x =
[[123 112 133 117 127 126 126 129 146 136 130 123 134 126 118 119]
 [126 111 133 126 122 124 118 123 146 125 128 114 129 140 139 133]
 [135 112 119 130 139 135 127 126 146 126 130 116 134 141 126 132]
 [130 113 138 142 127 139 129 133 146 131 134 125 138 138 110 114]
 [126 114 121 137 137 127 138 123 146 118 137 109 136 123 119 126]
 [130 113 119 126 141 127 130 137 146 129 133 136 119 109 118 110]
 [127 113 123 127 131 129 128 128 146 132 133 129 127 120 124 121]
 [137 106 138 133 124 115 124 132 146 123 114 108 124 141 144 136]]
Indices start at 1.
row 1 col 1 -> 123
row 5 col 13 -> 136
row 2 col 13 -> 129
row 4 col 15 -> 110
row 3 col 13 -> 134
row 3 col 2 -> 112
row 8 col 5 -> 124
row 3 col 3 -> 119
row 4 col 11 -> 134
row 4 col 5 -> 127
row 7 col 16 -> 121
row 6 col 4 -> 126
row 3 col 11 -> 130
row 5 col 6 -> 127
row 4 col 4 -> 142
row 6 col 12 -> 136
row 3 col 10 -> 126
row 1 col 7 -> 126
row 8 col 6 -> 115
row 2 col 16 -> 133
row 7 col 8 -> 128
row 6 col 9 -> 146
row 3 col 14 -> 141
row 5 col 16 -> 126
row 4 col 8 -> 133
row 5 col 2 -> 114
row 5 col 11 -> 137
row 6 col 3 -> 119
row 4 col 3 -> 138
row 3 col 8 -> 126
row 7 col 11 -> 133
row 1 col 4 -> 117
row 5 col 7 -> 138
row 8 col 15 -> 144
row 2 col 4 -> 126
row 2 col 15 -> 139

arr =
131,131,100,116,128,126,130,124,128,127,130,130,136,129,137,130
132,140,100,117,126,124,127,123,126,134,123,133,134,131,131,130
132,141,101,113,128,123,139,130,130,133,131,133,124,127,132,129
143,141,106,124,125,122,129,127,128,136,128,131,132,126,129,129
137,131,114,119,128,121,138,127,127,126,128,132,122,129,138,127
136,131,108,121,127,121,127,126,128,129,125,135,134,129,136,131
140,133,101,128,127,123,133,129,129,129,130,133,135,125,130,127
Rows and columns are counted from 1.
(1, 1) => 131
(4, 3) => 106
(7, 15) => 130
(4, 9) => 128
(5, 3) => 114
(7, 12) => 133
(6, 9) => 128
(6, 15) => 136
(3, 2) => 141
(2, 10) => 134
(2, 14) => 131
(6, 13) => 134
(2, 8) => 123
(5, 12) => 132
(6, 8) => 126
(7, 13) => 135
(3, 9) => 130
(3, 13) => 124
(1, 10) => 127
(4, 4) => 124
(3, 3) => 101
(3, 12) => 133
(1, 14) => 129
(3, 7) => 139
(1, 2) => 131
(5, 4) => 119
(1, 4) => 116
(3, 1) => 132
(5, 5) => 128
(7, 7) => 133
(1, 5) => 128
(2, 9) => 126
(3, 5) => 128
(6, 16) => 131

data =
[[133 142 135 137 143 138 119 121]
 [128 134 135 151 123 143 125 118]
 [128 128 119 123 143 136 134 118]
 [133 139 135 143 137 140 121 118]
 [131 137 135 145 129 143 123 117]
 [116 128 121 123 135 130 141 132]
 [113 128 123 126 131 130 141 133]
 [122 129 119 120 141 132 140 125]
 [125 130 133 151 115 140 128 121]
 [133 127 119 123 141 137 132 114]
 [125 128 119 120 143 134 136 121]
 [118 129 119 120 139 131 140 129]]
Indices start at 1.
row 1 col 1 -> 133
row 7 col 4 -> 126
row 12 col 7 -> 140
row 2 col 2 -> 134
row 3 col 6 -> 136
row 10 col 3 -> 119
row 12 col 1 -> 118
row 5 col 8 -> 117
row 6 col 2 -> 128
row 11 col 4 -> 120
row 11 col 8 -> 121
row 11 col 2 -> 128
row 4 col 7 -> 121
row 1 col 8 -> 121
row 10 col 7 -> 132
row 6 col 1 -> 116
row 1 col 6 -> 138
row 5 col 5 -> 129
row 8 col 7 -> 140
row 12 col 4 -> 120
row 1 col 4 -> 137
row 11 col 3 -> 119
row 9 col 2 -> 130
row 9 col 8 -> 121
row 2 col 7 -> 125
row 6 col 6 -> 130
row 7 col 7 -> 141
row 4 col 2 -> 139
row 10 col 1 -> 133
row 5 col 3 -> 135
row 2 col 1 -> 128
row 9 col 5 -> 115

grid =
[[124 148 129 131 147 130 128 148 128 129 147 130]
 [146 127 148 145 130 148 127 149 129 129 131 129]
 [146 144 147 125 129 148 130 149 127 126 128 129]
 [152 130 146 128 132 145 146 149 129 124 127 131]
 [131 133 131 132 147 143 124 126 152 149 123 143]
 [141 126 146 145 126 147 153 146 129 127 129 150]
 [127 149 146 125 127 130 130 125 149 146 148 146]
 [126 134 148 147 147 127 125 123 149 146 126 145]
 [145 144 148 126 129 129 149 151 123 147 151 148]
 [145 143 148 123 129 145 130 149 128 146 130 146]]
Indices start at 1.
(1, 1) -> 124
(1, 10) -> 129
(1, 5) -> 147
(7, 5) -> 127
(9, 6) -> 129
(2, 11) -> 131
(7, 1) -> 127
(7, 9) -> 149
(5, 5) -> 147
(5, 3) -> 131
(1, 4) -> 131
(3, 11) -> 128
(1, 8) -> 148
(8, 11) -> 126
(1, 9) -> 128
(3, 5) -> 129
(9, 8) -> 151
(4, 7) -> 146
(2, 1) -> 146
(10, 2) -> 143
(2, 8) -> 149
(1, 11) -> 147
(8, 3) -> 148
(7, 3) -> 146
(6, 7) -> 153
(1, 2) -> 148
(9, 5) -> 129
(6, 4) -> 145
(2, 2) -> 127
(10, 5) -> 129
(6, 2) -> 126
(10, 1) -> 145
(2, 10) -> 129
(2, 3) -> 148
